In the rows, 128 means zero.
Rotation paths and how fast each direction turns (deg/step)
Each turn is a multiple of 5 degrees from 10 to 175, or 0.
Each row of a path follows its step; steps can be skipped.

step 0: [130 139 118 112 122 122 126 117 129 119 128 138 137 122 129 140 127 135
 130 130 130 126 132 143 143 132 141 139 118 120 131 131 114 124 123 132]
step 1: [127 122 129 122 126 115 121 132 130 147 127 129 128 127 135 132 126 104
 130 137 141 143 131 116 132 131 119 121 120 118 125 128 122 123 119 130]
step 2: [123 130 128 130 127 126 128 140 125 125 124 120 117 108 141 142 127 135
 127 120 112 132 136 115 136 131 134 135 126 138 131 120 131 141 117 135]
step 3: [127 110 121 126 118 134 139 134 119 132 118 139 126 120 116 128 143 121
 125 129 139 129 118 130 122 112 118 142 126 141 133 122 127 131 131 126]
step 4: [127 120 142 120 126 118 132 125 111 125 131 129 133 121 127 119 124 148
 113 130 125 125 134 135 129 133 112 121 142 119 124 129 134 130 122 135]
step 5: [148 127 122 137 124 127 134 133 137 130 120 131 124 139 119 111 124 138
 131 124 130 126 125 106 124 131 125 121 130 132 112 124 126 131 139 124]
step 6: [134 139 149 125 142 136 125 121 139 137 126 127 130 124 126 122 120 125
 125 116 121 113 120 140 126 120 137 138 136 126 133 123 138 134 137 131]
step 7: [122 149 125 138 116 128 133 134 118 130 127 125 135 140 129 123 131 126
 136 133 131 128 122 142 119 126 132 123 130 114 128 138 115 135 138 113]
step 8: [135 132 119 127 153 128 121 137 120 128 150 122 143 131 133 139 122 126
 130 130 128 124 118 125 132 134 136 117 133 127 132 127 129 115 126 131]
step 9: [124 134 129 129 119 132 128 125 137 122 126 140 135 136 137 138 132 117
 123 131 110 132 139 124 120 133 136 129 109 140 126 123 116 112 131 126]
[133 131 128 123 123 129 127 127 129 130 129 127 124 126 127 126 121 128
 131 123 132 127 129 131 127 131 127 129 126 129 126 134 130 127 130 129] -> 60

step 0: [126 117 124 128 116 127 122 129 117 134 128 114 134 140 134 147 136 131
 131 132 126 125 115 127 133 128 114 128 128 107 132 120 145 129 133 132]
step 1: [119 123 135 138 124 134 129 117 125 127 123 123 118 142 131 141 141 127
 140 110 124 120 131 130 132 106 132 117 128 123 123 134 135 127 137 127]
step 2: [130 123 120 138 129 136 133 108 126 136 142 138 124 124 134 146 133 124
 126 132 128 132 137 138 122 122 134 120 139 126 140 129 148 132 126 127]
step 3: [146 125 119 133 118 140 145 119 129 127 127 114 143 136 130 139 127 122
 134 125 134 119 124 130 113 131 124 121 129 118 135 121 136 122 138 118]
step 4: [118 117 126 129 114 134 135 117 120 129 120 123 134 135 135 136 143 114
 130 136 137 121 135 118 128 112 113 131 120 121 132 140 130 135 132 129]
step 5: [121 122 128 122 141 134 129 125 125 125 135 139 129 138 125 141 146 124
 145 128 135 111 125 131 126 125 126 125 142 133 135 136 148 134 138 128]
step 6: [131 121 123 128 117 130 132 128 122 127 133 118 137 130 139 138 118 123
 119 125 132 123 119 141 137 121 125 117 137 127 134 132 156 128 141 135]
step 7: [130 118 130 141 115 136 140 107 130 125 127 128 136 123 133 123 136 123
 138 119 142 117 134 133 132 113 128 124 132 127 118 133 132 112 135 124]
step 8: [124 123 118 125 136 133 133 114 131 131 133 130 135 122 126 131 142 119
 127 140 137 123 139 138 130 126 124 143 126 119 144 137 148 122 130 117]
step 9: [128 131 122 124 118 138 127 140 130 121 118 122 139 140 124 137 128 116
 135 133 139 118 119 135 121 126 132 127 128 136 134 138 144 122 143 113]
[126 126 128 126 127 124 132 129 126 125 124 131 129 132 125 127 126 129
 127 134 130 125 125 124 124 130 126 128 130 127 128 130 127 135 131 130] -> 65
[126 121 132 127 129 127 121 130 127 130 126 130 129 133 129 128 129 127
 130 125 126 129 126 128 130 132 131 123 126 130 132 132 129 128 129 129] -> 80

step 0: [122 138 127 116 138 131 135 117 132 139 132 124 118 131 121 113 144 109
 124 134 119 121 127 117 142 128 129 134 137 113 119 132 126 130 133 118]
step 1: [133 135 128 124 142 120 121 118 129 135 148 140 147 126 125 131 114 130
 141 122 123 129 132 125 151 129 128 126 126 126 121 137 125 112 135 122]
step 2: [124 122 125 130 145 132 130 133 133 115 126 136 125 106 112 129 125 128
 145 129 129 132 128 133 130 136 137 124 111 129 112 125 128 130 117 112]
step 3: [113 135 137 132 135 128 130 123 128 131 110 128 127 127 102 127 139 118
 129 123 115 119 122 120 126 129 129 138 137 114 124 144 130 129 127 117]
step 4: [140 128 131 129 144 129 138 127 128 145 132 133 145 129 118 121 134 136
 135 131 114 123 137 117 140 126 127 145 127 129 123 128 122 112 143 134]
step 5: [136 130 117 121 140 128 129 133 135 134 138 138 116 110 130 120 130 130
 128 131 122 116 126 125 139 131 142 123 115 119 115 115 129 120 120 109]
step 6: [122 150 130 123 133 126 122 117 130 128 111 135 128 116 112 132 122 129
 135 122 128 129 129 131 139 140 129 116 138 111 127 140 133 124 130 113]
step 7: [126 127 134 126 147 138 138 123 128 124 131 124 135 130 107 130 141 132
 144 137 130 134 145 127 135 129 131 137 121 132 124 141 116 129 143 123]
step 8: [122 119 121 121 143 134 127 124 132 134 143 134 127 130 120 129 136 123
 129 118 115 109 116 116 128 120 136 136 130 127 110 126 119 123 122 109]
step 9: [129 132 118 126 140 120 129 126 135 136 112 141 144 114 120 118 115 125
 137 122 121 132 121 121 140 132 123 123 136 117 111 127 135 117 129 130]
[123 132 125 133 126 130 133 129 129 122 125 134 125 128 125 127 126 130
 127 129 131 132 130 128 128 129 129 129 131 124 129 128 129 129 127 129] -> 100
[128 128 135 128 128 132 124 128 132 129 121 127 130 129 127 128 126 127
 128 131 131 128 128 130 124 131 129 126 123 124 129 130 124 128 124 129] -> 95
[126 130 129 128 125 123 129 125 125 129 127 128 130 129 128 127 125 130
 124 124 127 129 125 123 125 132 126 125 130 128 128 134 124 122 129 126] -> 135
[125 130 125 125 128 129 125 130 125 129 129 128 122 126 128 128 130 121
 132 128 128 124 125 127 126 132 130 129 133 128 130 127 125 126 123 131] -> 130

step 0: [124 101 131 124 131 135 125 130 123 120 141 112 118 123 126 132 127 134
 110 130 124 122 125 128 127 125 129 126 122 135 135 135 112 116 117 137]
step 1: [122 108 128 117 123 150 121 129 142 123 117 124 125 125 130 119 127 131
 121 138 127 141 114 135 128 129 120 122 127 121 120 131 118 133 139 121]
step 2: [138 113 130 138 125 131 131 134 129 128 125 124 129 120 143 107 132 126
 134 129 132 146 143 143 114 133 129 127 128 130 118 116 127 122 129 121]
step 3: [145 137 143 127 117 128 134 129 121 132 134 122 139 113 123 115 119 134
 119 140 111 132 135 136 120 128 137 126 119 129 128 138 122 116 125 127]
step 4: [122 129 135 130 130 134 106 125 134 124 138 121 121 132 129 119 114 129
 124 143 112 119 141 120 132 132 127 115 130 119 115 135 116 123 124 135]
step 5: [108 113 130 114 131 136 129 125 123 118 136 116 108 126 137 120 131 144
 134 130 131 127 138 131 130 134 130 127 116 133 129 130 119 120 137 124]
step 6: [132 112 131 130 133 131 127 121 130 122 130 121 131 105 126 119 130 130
 128 128 137 135 106 132 120 133 120 127 119 126 121 130 112 116 129 111]
step 7: [140 118 124 135 128 132 126 150 127 139 127 130 129 121 141 119 121 125
 127 136 113 149 127 128 129 128 128 134 135 124 118 129 111 118 138 126]
step 8: [136 131 147 139 121 139 123 123 122 129 126 118 115 130 131 120 127 125
 110 137 126 135 145 143 127 125 142 127 131 136 132 132 116 120 132 133]
step 9: [125 114 127 124 126 140 117 119 139 126 122 116 127 110 122 123 120 140
 118 131 119 122 140 129 127 134 125 113 118 137 125 136 128 119 117 141]
[121 124 128 124 131 126 129 125 128 127 131 128 127 131 128 134 132 130
 130 127 126 128 123 128 121 128 129 129 126 126 125 129 124 128 128 132] -> 70
[127 126 127 123 128 130 125 129 129 133 127 133 128 133 127 128 125 127
 129 133 125 125 127 129 129 127 124 132 133 129 124 129 126 128 126 124] -> 120
[130 128 133 133 128 125 125 129 126 128 132 130 130 130 128 129 123 125
 131 127 123 129 126 130 127 124 131 132 128 126 132 131 129 125 130 131] -> 85
[127 127 131 132 129 130 131 128 125 132 130 128 133 126 127 125 132 126
 133 130 125 131 124 127 127 129 127 128 128 133 126 124 129 132 131 126] -> 80
[126 124 128 128 131 129 126 121 129 125 121 130 128 126 128 128 124 129
 133 130 130 129 130 131 129 126 130 130 125 129 127 127 134 127 131 128] -> 95
[128 127 131 129 130 127 133 127 124 128 130 128 123 130 126 130 128 132
 125 129 128 126 130 132 123 126 130 130 130 133 132 126 130 126 126 121] -> 130

step 0: [131 129 134 126 121 137 126 114 108 129 125 133 138 137 124 123 115 122
 131 130 122 130 137 124 116 138 132 136 120 121 132 123 130 125 126 138]
step 1: [136 117 130 119 114 140 120 127 126 115 123 133 123 135 124 126 116 132
 117 133 125 131 129 118 114 139 134 132 115 138 126 128 125 130 128 124]
step 2: [133 109 121 126 120 140 126 135 115 129 123 144 136 133 124 130 121 126
 125 117 124 140 138 125 121 131 118 131 123 127 122 136 134 130 126 138]
step 3: [144 132 125 128 113 132 121 135 118 134 129 129 136 129 123 125 104 127
 120 123 134 123 132 124 123 122 127 130 114 138 122 129 127 120 124 130]
step 4: [140 127 122 129 119 128 111 134 123 123 126 133 140 125 129 129 126 115
 123 130 137 142 143 123 116 136 126 126 122 128 121 119 126 130 136 128]
step 5: [135 121 124 123 121 121 123 140 125 134 129 143 123 145 122 132 120 120
 120 131 137 122 144 131 116 131 130 127 120 121 129 125 125 123 123 136]
step 6: [130 130 136 112 123 136 119 137 118 125 124 125 146 138 130 125 116 128
 121 131 130 132 145 137 121 137 137 126 129 127 125 130 122 128 127 136]
step 7: [131 118 131 128 124 128 126 129 120 130 123 128 132 142 129 123 117 122
 120 126 126 130 138 115 110 142 130 125 127 140 141 115 131 132 123 135]
step 8: [131 126 124 122 121 141 115 127 121 120 128 137 134 143 125 128 114 130
 123 127 117 122 135 121 117 129 126 133 121 119 129 126 131 143 134 138]
step 9: [141 119 131 124 128 133 124 145 129 124 131 134 134 132 125 121 118 132
 112 117 120 136 134 129 116 132 123 131 117 142 129 135 123 134 124 129]
[126 131 130 124 125 128 122 127 127 124 126 124 126 126 125 127 126 130
 123 130 127 124 128 127 133 129 125 126 129 128 122 130 124 129 129 128] -> 145
[131 134 126 128 130 122 127 130 129 131 134 128 129 126 128 131 129 125
 126 131 128 131 132 128 127 127 124 126 126 124 127 130 126 122 129 124] -> 55
[127 126 126 132 122 125 127 133 127 131 127 127 129 129 131 129 130 124
 129 128 136 127 127 130 133 127 130 128 125 129 122 129 129 129 129 127] -> 45
[133 133 132 126 122 127 129 125 131 129 127 126 129 127 133 128 131 128
 127 130 128 132 126 126 130 131 128 129 127 131 128 122 132 128 126 129] -> 115

step 0: [146 120 141 125 133 115 125 131 135 123 121 141 127 135 128 115 134 135
 126 137 116 122 129 105 117 130 121 134 122 132 127 127 125 127 123 117]
step 1: [138 113 126 131 142 136 130 137 137 124 128 122 136 133 142 117 129 137
 129 122 133 127 138 129 135 108 119 124 136 124 128 124 125 133 141 113]
step 2: [127 124 131 132 141 115 104 125 123 121 131 125 129 128 134 121 126 115
 126 147 124 129 122 133 121 131 123 130 141 124 121 126 118 129 149 126]
step 3: [137 119 124 128 142 133 129 112 123 113 128 115 138 131 125 141 121 122
 128 119 122 132 117 121 131 132 133 127 141 130 127 132 117 141 123 113]
step 4: [142 132 114 146 120 123 132 130 128 121 114 129 128 118 125 124 138 126
 120 129 117 136 125 130 121 138 121 122 147 115 119 134 128 140 126 133]
step 5: [127 120 126 138 122 125 123 139 125 126 115 127 119 132 113 123 113 123
 118 125 143 120 124 120 132 124 126 131 130 112 129 126 115 137 112 118]
step 6: [137 120 137 136 135 122 132 136 119 127 117 142 136 128 122 127 125 121
 112 128 124 133 147 122 113 121 141 126 122 120 138 137 135 134 134 125]
step 7: [128 117 139 119 136 132 126 150 133 129 124 128 135 135 133 131 114 135
 134 120 135 137 132 131 114 134 129 122 143 114 129 113 127 133 132 132]
step 8: [120 130 134 128 129 121 124 110 142 124 119 142 135 135 135 136 112 121
 123 129 132 130 141 128 115 136 117 130 130 132 121 131 114 137 140 130]
step 9: [118 113 139 135 127 129 129 124 143 120 119 131 131 133 130 146 135 145
 116 121 128 134 111 128 132 128 136 118 141 129 125 137 120 128 133 126]
[124 121 130 128 126 127 127 127 133 129 127 132 128 130 126 126 125 134
 128 125 129 130 130 128 127 132 129 128 124 133 128 127 130 128 131 133] -> 35
[130 127 125 130 122 128 129 123 126 130 126 126 130 128 127 127 129 126
 121 127 130 125 124 126 131 132 130 124 130 129 124 124 132 126 127 128] -> 60
[125 130 128 131 124 127 128 128 125 125 128 124 125 125 120 128 125 129
 129 126 124 133 127 125 130 127 124 129 127 126 128 132 133 129 128 127] -> 55

step 0: [109 134 134 144 134 121 127 120 133 147 126 128 133 133 137 142 129 123
 139 133 109 142 118 124 130 139 141 121 141 122 125 132 135 123 123 136]
step 1: [122 142 138 125 125 132 135 116 137 127 130 137 137 139 147 107 132 114
 135 123 122 132 135 135 128 133 146 124 134 132 131 115 121 123 115 131]
step 2: [139 147 131 123 135 122 122 120 129 122 126 132 129 139 157 134 128 130
 137 123 110 131 129 123 138 131 133 130 117 127 136 146 131 140 129 133]
step 3: [129 134 138 132 127 132 133 126 125 135 138 138 121 137 136 137 132 110
 142 131 109 127 122 136 129 136 140 130 143 136 116 146 118 124 143 126]
step 4: [130 131 142 119 138 137 133 119 134 145 139 134 137 140 138 127 123 138
 140 127 115 131 133 125 120 137 143 118 132 120 109 121 133 131 120 142]
step 5: [127 146 128 119 133 136 119 114 129 111 124 126 133 135 151 136 135 126
 128 124 120 132 128 118 129 146 143 141 142 130 122 120 124 127 127 121]
step 6: [115 134 144 132 123 129 121 127 124 143 134 130 135 132 145 136 126 126
 134 119 112 147 126 137 135 142 139 132 130 128 138 142 140 129 131 118]
step 7: [125 137 138 121 122 137 128 111 140 136 126 131 130 129 140 114 124 107
 140 129 112 124 116 135 115 133 142 130 123 133 120 132 130 121 123 140]
step 8: [143 137 139 110 138 130 130 113 135 129 142 124 135 133 151 133 134 126
 126 119 120 133 133 123 127 129 141 123 120 133 124 135 120 146 127 122]
step 9: [129 142 122 129 136 126 121 121 135 138 136 133 131 146 136 149 125 120
 129 128 115 128 114 133 130 143 131 142 141 138 114 136 136 132 137 120]
[128 127 126 126 129 127 131 130 122 125 126 127 126 130 125 133 126 128
 128 124 124 131 126 131 131 127 128 134 131 132 131 133 131 129 126 129] -> 110
[130 125 129 128 128 130 128 128 132 133 128 130 123 126 130 130 127 131
 130 126 130 125 127 134 126 126 132 128 130 131 131 124 126 123 123 133] -> 115
[124 126 126 130 130 126 127 126 129 128 123 128 133 124 126 128 126 132
 130 126 130 131 128 126 133 134 131 128 133 128 128 122 130 126 128 126] -> 70
[130 126 127 133 131 130 130 123 126 126 124 124 127 124 136 131 130 132
 127 128 128 127 127 128 128 129 125 130 127 128 129 129 122 132 129 126] -> 120
